In the data rows, zero lies at 4.5, halfway between 4 and 5.
Each row below has a hidden score, from 0 to 40, with 20 about the middle. What is it? The score is a weighted sum of the row's numbers plus the product of two more (or one squared), each taken from its middle value.
[2 3 5 4 5 3 2 2 7 4 6 5 4 4 6 3 6 6 5 4 4 4 4 4]: 22
[2 2 4 5 5 2 2 2 7 4 6 6 4 3 6 3 6 7 4 4 4 4 4 4]: 19
[6 6 5 5 4 7 5 6 4 6 2 3 3 7 4 7 4 4 5 4 6 6 6 4]: 16
[5 5 4 4 4 5 6 6 3 4 6 5 6 2 2 4 3 3 4 7 3 4 3 7]: 26
[6 7 5 4 4 7 6 5 4 6 2 3 3 7 5 7 5 4 5 2 6 5 6 3]: 21
[7 6 5 4 4 6 5 5 4 6 2 4 4 7 4 7 5 4 5 3 7 5 6 3]: 13
[2 2 4 5 5 2 2 3 7 4 5 5 4 4 6 2 6 7 4 4 4 4 4 4]: 23
[5 5 4 4 4 5 6 6 3 5 5 6 6 3 2 4 3 2 4 7 3 4 3 6]: 28
[6 7 5 5 4 6 5 6 4 6 3 4 3 7 5 7 5 4 4 2 6 5 6 3]: 18
[5 5 4 5 4 4 6 6 3 4 5 5 6 3 2 4 2 2 4 7 3 5 3 7]: 23
[5 5 4 5 4 4 6 6 2 5 5 5 6 3 2 4 2 3 4 7 3 5 3 7]: 24
[6 7 6 4 4 6 5 6 4 5 2 3 3 7 5 7 4 4 5 3 6 5 6 2]: 6
[2 2 4 4 5 2 2 2 7 3 6 5 4 3 7 3 6 7 5 3 4 3 4 4]: 21
[3 2 4 5 5 2 2 2 7 4 5 6 4 3 7 3 5 7 4 4 4 4 4 4]: 6
[6 7 6 5 4 7 5 6 4 6 2 3 3 7 5 7 4 5 5 3 6 5 6 3]: 7
[2 2 4 5 5 2 2 2 7 4 5 5 4 4 7 3 6 7 4 4 4 4 5 4]: 17
[2 2 4 5 5 2 3 2 7 3 5 5 4 3 7 3 6 7 5 4 4 4 5 4]: 15
[5 5 4 5 4 4 6 6 3 5 6 5 6 3 2 4 3 2 5 7 3 5 3 7]: 25
[6 6 5 4 4 7 5 6 4 5 3 3 4 7 5 7 5 5 5 3 6 5 6 3]: 17
[6 6 5 4 4 6 6 6 3 6 2 3 3 7 5 7 5 4 5 3 6 6 6 3]: 20
[7 6 5 5 4 6 5 6 3 6 1 3 3 7 5 7 5 4 5 3 6 6 7 3]: 6
[5 5 4 4 5 5 6 6 3 5 6 5 6 3 2 4 3 3 5 7 3 4 3 7]: 24
[4 5 4 4 4 5 6 6 3 4 6 5 6 3 2 4 3 2 4 6 3 4 3 6]: 35
[7 6 3 5 4 6 5 6 3 7 2 3 3 7 4 7 4 4 4 4 6 6 7 3]: 20
[6 6 4 4 4 6 6 5 4 5 2 3 4 7 6 6 5 5 5 2 7 5 7 2]: 33
[5 5 5 5 5 5 6 6 3 4 6 5 7 3 2 4 3 3 5 7 3 4 3 7]: 22
[6 6 4 5 4 6 5 6 4 6 2 3 3 7 5 6 5 4 5 3 6 6 7 3]: 21
[6 6 6 4 4 7 5 5 4 5 3 4 4 7 6 7 5 4 5 2 7 5 6 2]: 8
[5 5 5 4 4 5 6 6 3 4 6 5 6 3 3 4 3 3 5 7 3 4 3 6]: 17
[2 3 5 4 5 3 2 2 7 3 6 5 4 4 7 2 6 7 5 3 5 3 4 3]: 23
[6 7 5 4 4 7 5 6 4 5 2 3 3 6 5 7 4 4 4 3 6 5 7 3]: 12
[5 5 4 5 4 4 6 6 3 5 6 5 5 3 2 4 3 2 4 7 2 5 3 7]: 25
[3 2 4 5 5 2 3 2 7 3 5 5 4 4 7 3 6 6 4 4 5 5 4 4]: 18
[4 5 5 4 4 5 6 6 3 4 7 5 6 3 2 4 3 3 5 7 2 4 3 7]: 25
[7 6 5 5 4 6 5 5 4 7 2 4 3 7 5 7 4 5 5 3 7 6 6 3]: 11
[7 6 4 6 4 6 5 6 3 7 2 4 3 7 4 7 4 4 4 4 6 7 8 3]: 10
[7 7 5 5 4 7 5 6 4 6 2 4 3 7 4 7 4 5 5 4 6 6 6 2]: 4
[6 6 5 4 4 7 5 5 4 5 3 3 3 7 6 7 5 4 5 3 6 6 7 2]: 15
[2 2 5 5 5 3 2 2 7 4 6 6 4 5 7 3 7 7 5 3 5 4 4 3]: 18
[2 2 4 5 5 2 2 2 7 4 5 5 4 3 6 3 6 7 4 4 4 5 5 4]: 16
[6 6 5 4 4 7 6 6 4 5 2 3 3 7 5 7 4 5 5 3 6 5 7 3]: 16
[2 2 4 5 5 2 2 2 7 3 5 5 4 4 6 3 6 7 5 4 4 4 4 4]: 15
[5 5 4 4 4 4 6 6 3 4 5 4 6 3 2 4 3 2 4 7 2 4 3 7]: 30
[6 7 5 4 3 6 6 6 3 5 2 3 3 6 5 7 4 4 4 3 6 5 6 3]: 27
[5 5 5 4 4 5 6 5 3 4 6 5 6 3 2 4 3 3 5 7 3 4 2 7]: 23
[2 2 4 5 6 2 2 2 7 3 6 5 4 3 7 3 6 7 5 3 4 4 4 4]: 10
[6 6 6 4 4 7 5 6 3 5 3 4 3 7 5 7 4 4 5 3 6 6 6 2]: 8
[2 2 5 5 5 2 2 3 6 4 5 5 4 4 6 2 6 6 4 4 4 4 4 4]: 18
[5 5 5 4 4 5 6 5 3 4 6 5 6 3 2 4 3 2 5 7 3 4 3 7]: 20
[6 6 4 5 4 6 5 6 3 6 2 3 3 7 5 7 5 4 5 3 6 6 7 3]: 17
[1 2 5 4 5 3 2 2 8 3 7 6 4 4 7 3 7 7 5 3 5 4 4 3]: 30
[5 5 5 4 4 5 6 5 3 4 6 5 6 3 3 4 3 3 5 6 3 4 2 6]: 19
[3 2 5 5 5 2 2 2 7 3 5 6 4 4 6 3 6 6 4 4 5 4 4 4]: 9
[2 3 4 5 5 2 2 2 7 3 5 5 4 3 6 3 6 6 4 4 4 4 4 4]: 15
[5 5 5 4 4 5 6 5 3 4 6 5 7 3 3 4 2 2 4 7 4 4 3 7]: 19
[5 5 4 5 4 4 6 6 2 5 5 4 6 3 2 4 3 3 4 7 3 5 4 8]: 31
[7 6 5 4 4 6 5 6 4 6 2 4 3 7 5 6 4 4 5 3 7 5 6 2]: 12
[7 6 4 5 4 6 6 6 4 6 2 3 3 7 4 6 5 4 5 3 6 5 6 3]: 23
[4 5 5 4 4 5 6 6 3 4 7 5 6 3 2 5 3 3 5 7 3 4 2 6]: 30
[5 5 4 4 4 5 6 5 3 4 6 5 6 3 2 4 3 3 5 6 3 3 3 7]: 30
[5 5 4 5 4 5 6 6 4 5 6 5 7 3 2 4 4 2 5 7 3 4 3 7]: 30
[5 5 4 4 5 5 6 5 3 4 6 5 6 3 2 5 4 3 5 6 3 4 3 6]: 23
[2 2 5 4 5 2 2 2 7 3 6 5 5 4 7 3 7 7 5 3 5 4 4 3]: 19
[3 2 4 5 5 2 2 2 7 3 6 5 4 4 6 2 7 6 5 4 4 4 5 4]: 20
[3 2 4 5 5 2 2 3 6 4 5 5 4 4 6 3 6 7 4 4 4 4 4 4]: 17
[3 2 4 5 6 2 2 2 7 4 5 5 4 4 6 2 6 7 4 4 4 4 5 4]: 18
[7 6 4 4 4 6 5 5 4 6 2 4 3 7 5 7 5 4 5 3 6 6 7 2]: 12
[5 5 5 5 5 5 6 6 3 4 7 5 6 3 2 4 3 3 5 7 3 4 3 7]: 15
[5 5 4 4 4 4 6 5 3 5 6 5 6 3 2 4 3 2 5 7 3 4 3 7]: 28
[3 2 4 4 6 2 2 2 7 4 6 5 4 4 6 3 6 7 5 4 4 4 4 4]: 14
[6 6 4 4 4 7 6 6 4 6 3 3 3 7 5 7 5 5 5 3 5 5 6 3]: 27
[5 5 5 4 4 5 6 5 3 4 6 5 6 3 3 4 3 3 5 6 3 4 3 6]: 19
[4 5 4 5 4 5 6 6 3 4 6 5 6 3 2 4 3 3 4 7 3 4 3 7]: 28
[3 2 5 5 5 2 2 2 7 4 5 6 4 4 6 3 6 6 4 4 5 5 4 4]: 11
[4 4 4 4 5 5 6 5 3 4 7 5 7 3 3 4 3 3 4 7 3 4 3 7]: 29
[5 5 4 5 4 4 6 6 3 5 6 5 6 3 2 4 3 3 4 8 2 4 3 7]: 23
[2 2 4 5 5 2 3 2 6 4 5 5 4 4 6 3 6 6 4 4 4 5 4 4]: 23
[5 5 5 4 5 5 6 6 3 4 6 5 7 3 3 4 3 2 5 6 3 4 3 6]: 33
[2 2 6 4 5 3 2 2 8 2 7 5 5 4 7 3 6 7 5 3 5 3 4 3]: 18
[2 2 4 4 5 2 2 2 7 3 5 5 4 3 6 3 6 7 4 4 4 4 4 4]: 21
[3 2 4 5 5 2 2 2 7 4 5 5 4 4 6 3 6 6 4 5 4 5 4 4]: 16
[7 6 5 4 4 6 5 6 4 6 2 3 3 6 5 7 4 4 5 3 6 6 7 3]: 7
[2 2 4 5 6 3 2 2 7 3 6 5 4 4 7 3 6 7 5 4 4 4 4 4]: 9
[6 7 5 5 4 6 6 6 4 6 2 3 3 6 5 7 4 4 4 3 6 6 6 3]: 14
[6 6 4 5 4 6 6 6 4 6 2 3 3 7 5 7 5 5 5 3 6 5 7 3]: 22
[5 5 4 5 4 4 6 6 2 4 5 5 6 3 2 4 2 2 4 7 3 4 3 7]: 27
[2 2 5 5 6 2 2 2 7 3 6 5 5 4 7 3 6 7 4 3 4 4 5 4]: 21
[6 6 5 4 4 6 5 6 4 5 2 4 3 7 5 7 4 4 5 2 6 4 6 2]: 12
[6 6 5 4 4 6 5 6 4 5 3 3 3 7 5 7 4 4 5 3 6 5 6 3]: 19
[5 5 5 4 4 5 6 6 3 4 6 5 6 3 2 4 3 3 5 6 4 3 2 6]: 26
[2 2 4 5 5 2 2 2 7 3 6 5 4 4 6 3 6 7 5 3 5 5 5 4]: 22
[6 5 4 5 4 4 6 6 2 5 4 5 5 3 2 4 2 2 4 7 3 5 3 7]: 17
[2 2 5 5 5 2 2 2 7 4 6 6 4 4 6 3 6 7 4 4 5 4 4 3]: 21
[5 5 4 5 4 4 6 6 3 5 5 5 6 3 1 4 3 2 4 8 3 5 3 7]: 23
[5 5 5 4 4 5 6 5 3 4 6 4 6 2 2 4 3 3 4 6 3 4 3 7]: 26
[6 6 5 5 4 6 5 7 4 6 2 3 3 7 4 6 4 4 4 3 6 6 7 3]: 18
[5 6 4 5 4 5 6 6 2 5 5 5 5 3 2 4 2 3 4 7 2 4 3 7]: 21
[2 2 4 5 5 2 2 2 7 4 6 5 4 4 6 3 6 7 4 4 4 4 4 4]: 26
[2 2 6 4 5 3 2 2 7 3 6 6 5 4 7 3 6 7 5 3 5 3 4 3]: 9
[6 6 5 4 4 7 5 6 4 5 2 3 3 7 5 7 5 4 5 3 6 6 7 3]: 13
[5 5 5 4 4 5 6 6 3 5 6 6 6 3 2 4 3 3 5 7 3 3 3 6]: 20
[5 5 5 4 5 5 6 5 3 4 6 4 7 3 3 4 3 3 5 6 3 3 2 7]: 19
[5 5 4 4 4 5 6 6 3 4 6 5 6 3 3 4 3 3 4 7 3 3 3 7]: 27
[5 5 4 4 4 4 6 6 3 5 6 5 6 3 2 4 3 2 4 7 3 4 3 7]: 32
[3 2 4 5 5 3 2 2 6 4 5 5 4 3 6 3 5 7 4 5 4 4 5 5]: 12
[3 2 3 5 5 2 2 3 6 4 4 5 3 3 6 3 5 6 3 4 3 5 5 5]: 17
[3 2 4 5 5 2 2 2 7 3 5 5 4 4 7 3 6 7 4 4 4 4 4 4]: 12
[3 3 5 5 5 2 2 2 7 3 5 5 4 3 7 2 6 6 5 4 4 4 4 4]: 4
[2 3 5 4 5 3 2 2 7 3 5 5 4 4 6 3 6 7 5 4 4 3 4 4]: 15
[5 5 4 5 4 4 6 6 3 4 6 5 6 3 2 4 3 2 4 7 3 5 4 7]: 31
[2 2 4 5 5 2 2 3 7 4 5 5 4 4 6 2 6 7 4 4 4 4 5 4]: 25
[7 6 4 4 4 6 5 6 4 7 2 4 3 7 4 7 4 4 4 3 6 6 7 3]: 19
[7 7 6 4 3 6 6 6 3 6 2 3 3 6 5 7 4 4 4 3 6 5 6 3]: 24
[5 5 4 5 4 5 6 6 2 5 5 5 6 3 2 4 2 2 4 7 3 4 3 7]: 24
[7 7 4 5 4 6 5 6 3 6 1 3 3 7 4 6 4 4 4 3 6 5 6 3]: 18
[2 2 4 5 5 2 2 2 7 4 5 5 4 4 6 2 6 7 5 4 4 4 4 4]: 20
[2 2 4 5 5 2 2 2 7 4 5 5 4 3 6 3 6 7 5 4 4 4 4 4]: 15
[6 6 6 4 4 7 5 6 4 5 2 4 3 7 5 7 4 4 5 3 6 5 6 3]: 4
[6 6 5 5 4 6 5 6 3 6 3 3 3 7 5 7 5 4 5 3 6 6 6 3]: 17
[5 5 5 4 4 4 6 6 3 5 6 6 6 4 3 4 3 2 5 7 4 4 3 6]: 23
[4 5 6 4 4 5 6 5 3 4 6 5 6 3 3 4 3 3 5 6 4 4 2 6]: 23
[6 6 5 4 4 7 5 5 4 5 3 4 4 7 5 7 5 4 5 2 7 5 6 2]: 15
[5 5 4 5 4 4 6 6 3 5 5 5 5 3 2 4 2 2 4 7 2 4 3 8]: 24
[2 2 5 5 5 2 2 2 7 4 6 5 4 4 6 3 6 7 5 3 5 4 4 3]: 22
[6 6 5 4 4 7 5 6 4 5 2 3 4 7 5 7 5 5 5 2 6 5 6 3]: 16
[5 5 5 4 5 6 6 5 3 4 6 5 6 3 3 4 3 3 5 7 3 4 3 6]: 9
[6 6 5 5 4 6 6 5 3 5 2 4 3 7 5 7 5 4 5 3 6 5 7 3]: 17
[6 7 5 4 4 6 6 5 3 5 2 4 3 7 5 7 4 4 5 2 6 5 6 3]: 19
[2 2 5 5 5 2 2 2 7 3 6 5 5 4 7 3 6 7 5 4 4 4 4 4]: 9
[5 4 5 5 4 5 6 6 3 4 6 5 7 3 2 4 4 2 5 7 3 4 3 7]: 23
[7 6 5 4 4 7 5 6 4 5 3 4 3 7 5 7 5 5 5 3 6 5 6 3]: 15
[2 2 4 5 5 3 2 2 7 3 5 6 4 3 7 3 6 7 4 4 4 4 4 4]: 10
[2 2 4 5 6 2 2 2 6 3 5 5 4 3 6 3 6 7 4 4 3 4 4 4]: 10
[5 5 4 5 4 4 6 6 3 5 5 5 6 3 2 4 3 2 4 7 3 4 3 7]: 29
[3 2 3 5 5 2 2 2 7 4 5 5 4 4 6 2 6 7 4 4 4 4 5 5]: 27
[6 6 5 4 4 6 6 6 3 5 2 3 3 7 5 7 5 4 5 3 6 5 6 3]: 19
[3 2 4 5 5 2 3 2 6 3 5 5 4 3 6 3 5 7 4 4 4 4 4 4]: 14
[6 6 5 5 4 7 6 6 4 6 2 3 3 7 5 7 5 4 5 3 6 6 7 3]: 14
[6 5 3 5 5 5 6 6 3 4 5 5 6 3 2 4 3 3 4 7 3 4 3 7]: 28
[7 6 6 4 4 7 5 6 4 5 3 4 3 7 5 7 4 4 5 3 7 5 6 2]: 13
[6 7 5 3 4 7 6 6 4 5 2 3 3 7 5 6 5 4 5 2 6 5 6 3]: 28
[5 5 5 4 4 5 6 5 3 4 6 5 6 3 3 5 3 3 5 7 3 4 3 7]: 15
[4 5 5 4 4 5 6 5 3 3 6 5 7 3 3 4 3 3 4 6 4 4 3 6]: 26
[3 2 4 5 6 2 2 3 6 4 4 5 4 3 6 2 5 6 4 4 4 5 5 5]: 21
[7 6 4 4 4 6 5 6 4 6 2 4 3 7 5 7 4 4 4 3 6 5 7 3]: 17
[5 5 5 4 4 5 6 5 4 4 6 5 7 3 3 4 3 3 5 6 4 3 2 6]: 20
[2 3 5 4 5 2 3 2 7 3 6 5 4 4 7 3 7 7 5 3 5 3 4 3]: 26
[2 2 5 5 5 2 2 2 7 3 6 6 4 4 7 3 6 6 5 4 4 4 4 4]: 8
[5 5 3 5 5 5 6 6 3 5 5 5 6 3 2 4 3 3 5 8 2 5 3 8]: 26
[3 2 4 5 5 2 2 2 7 4 5 5 4 4 6 3 6 6 4 4 4 5 4 4]: 15
[5 5 5 4 4 5 6 5 3 4 7 5 6 4 3 4 4 3 5 6 4 3 2 6]: 33
[5 5 4 5 4 4 6 6 3 6 5 5 6 3 2 4 2 3 4 7 3 5 3 7]: 23
[6 7 5 4 4 6 5 6 4 6 2 3 2 7 5 7 4 4 4 3 6 5 6 3]: 25
[5 5 4 5 4 5 6 6 3 5 6 5 6 3 2 4 3 3 4 7 3 4 3 7]: 26
[1 2 5 4 5 2 3 2 7 3 6 5 4 3 7 3 7 7 5 4 4 4 4 4]: 26
[3 2 4 5 6 2 2 2 6 3 5 5 4 4 6 2 6 7 5 4 4 3 4 4]: 14
[5 4 3 4 5 5 6 5 3 4 6 5 6 3 2 4 3 3 4 7 3 4 3 7]: 29
[6 6 4 4 4 6 5 5 3 6 2 3 3 7 5 7 5 4 4 3 6 6 7 3]: 22
[6 6 5 5 4 7 5 6 4 6 3 4 4 7 5 7 5 4 5 3 7 5 6 2]: 12
[5 6 5 4 4 4 6 6 3 5 6 5 6 3 2 4 3 3 5 7 3 4 3 7]: 24
[2 2 4 5 5 2 2 2 7 4 5 5 4 4 6 2 6 7 4 4 4 4 5 4]: 23
[2 2 4 5 5 2 2 2 7 4 5 5 5 4 6 2 6 7 4 4 5 4 4 4]: 24
[7 6 5 4 4 7 5 6 4 6 2 4 3 7 5 6 4 4 5 3 7 5 6 2]: 12
[6 6 5 5 4 6 5 6 4 6 2 3 3 7 5 7 5 4 4 3 6 6 7 3]: 14
[2 2 5 4 5 2 2 2 8 4 6 6 4 4 7 3 6 7 5 3 5 3 3 3]: 24
[3 2 4 5 5 2 2 2 7 4 5 5 4 3 6 2 6 6 4 4 5 5 5 4]: 18
[7 6 5 4 4 7 5 5 4 6 2 4 3 7 5 7 4 4 4 3 6 5 6 3]: 11
[2 2 5 5 5 2 2 2 7 3 6 5 4 4 7 3 6 7 4 4 5 4 4 4]: 25
[6 6 4 5 4 6 6 5 3 6 2 3 4 7 5 7 5 5 5 3 6 5 6 3]: 21
[2 2 3 5 6 2 2 2 7 4 5 5 4 4 6 2 6 7 4 4 4 4 5 4]: 29
[6 6 4 4 4 6 6 6 4 5 2 3 3 6 5 7 4 4 5 3 6 6 6 3]: 18
[5 5 4 5 4 5 6 6 3 5 6 5 6 3 2 4 3 3 5 7 3 4 3 7]: 23
[5 6 5 4 4 5 6 5 3 4 6 5 6 3 2 5 3 3 5 7 4 4 2 6]: 27
[7 6 4 5 4 6 6 6 3 6 1 3 3 7 5 6 4 4 4 3 6 6 7 4]: 26
[2 2 5 4 5 2 3 2 7 3 5 5 4 4 7 3 6 6 4 3 4 4 4 4]: 21
[7 6 6 4 4 7 5 5 3 6 2 4 3 6 5 7 4 4 5 3 6 5 6 3]: 2
[2 3 6 5 5 3 2 2 7 3 6 6 4 4 6 3 6 6 5 3 5 4 4 3]: 8
[6 6 4 5 4 6 5 6 4 6 2 3 3 7 4 7 5 4 5 3 6 6 7 3]: 18
[5 5 6 4 4 5 6 5 4 4 7 5 7 3 3 5 3 3 5 6 4 3 2 6]: 19
[5 5 4 4 5 5 6 6 3 4 6 4 6 3 2 4 2 3 4 7 3 4 3 7]: 22
[2 2 4 5 5 2 2 2 7 3 5 5 4 4 6 3 6 7 4 4 4 4 4 5]: 20
[4 5 5 5 4 5 6 5 3 4 6 5 6 3 2 4 3 3 4 7 3 4 3 7]: 22
[3 2 4 5 5 2 2 2 7 4 5 5 4 4 6 2 6 6 4 4 4 5 5 4]: 18
[6 7 5 4 4 7 5 6 4 5 3 3 3 7 5 7 4 4 5 2 7 5 6 2]: 22
[7 6 4 5 4 6 5 5 3 6 2 4 3 7 5 7 5 4 4 3 6 5 7 3]: 16
[6 5 4 4 4 4 6 5 3 4 5 5 6 3 2 4 2 2 4 7 3 5 3 7]: 20
[5 5 5 5 4 5 6 6 3 4 6 5 6 3 3 4 3 2 5 6 3 4 3 7]: 20
[5 5 4 4 4 5 6 5 3 5 6 5 6 3 2 4 3 3 5 7 4 4 3 6]: 29
[5 5 5 3 4 5 5 6 4 4 6 5 6 3 2 4 2 2 5 7 3 4 2 7]: 21
[7 6 5 4 4 7 6 6 3 5 2 4 3 6 5 7 4 4 4 3 6 5 6 3]: 11
[6 6 5 4 4 7 5 6 4 6 3 3 4 7 5 7 5 5 5 2 6 5 6 2]: 18
[5 4 4 4 5 4 6 5 3 4 6 5 6 3 3 4 3 3 4 7 3 4 3 7]: 23
[6 7 5 4 4 7 5 5 4 5 3 3 4 7 5 7 5 5 5 2 7 5 6 2]: 20
[6 6 4 4 4 6 6 6 4 6 2 3 3 7 5 6 4 4 4 3 6 5 6 3]: 29
[5 5 4 4 5 5 6 6 4 5 6 5 6 3 2 4 3 3 5 7 3 4 3 6]: 21
[5 5 4 4 5 5 6 5 3 5 6 5 7 3 2 4 3 3 5 7 3 4 3 7]: 28
[2 3 5 5 5 2 2 2 7 3 6 5 5 4 7 3 7 7 5 3 5 4 4 3]: 15
[2 2 4 4 5 3 2 2 7 3 6 5 4 4 6 3 6 7 5 4 4 4 4 4]: 27
[6 6 5 4 4 6 5 6 3 6 2 3 3 7 5 7 4 4 4 3 6 6 6 3]: 18
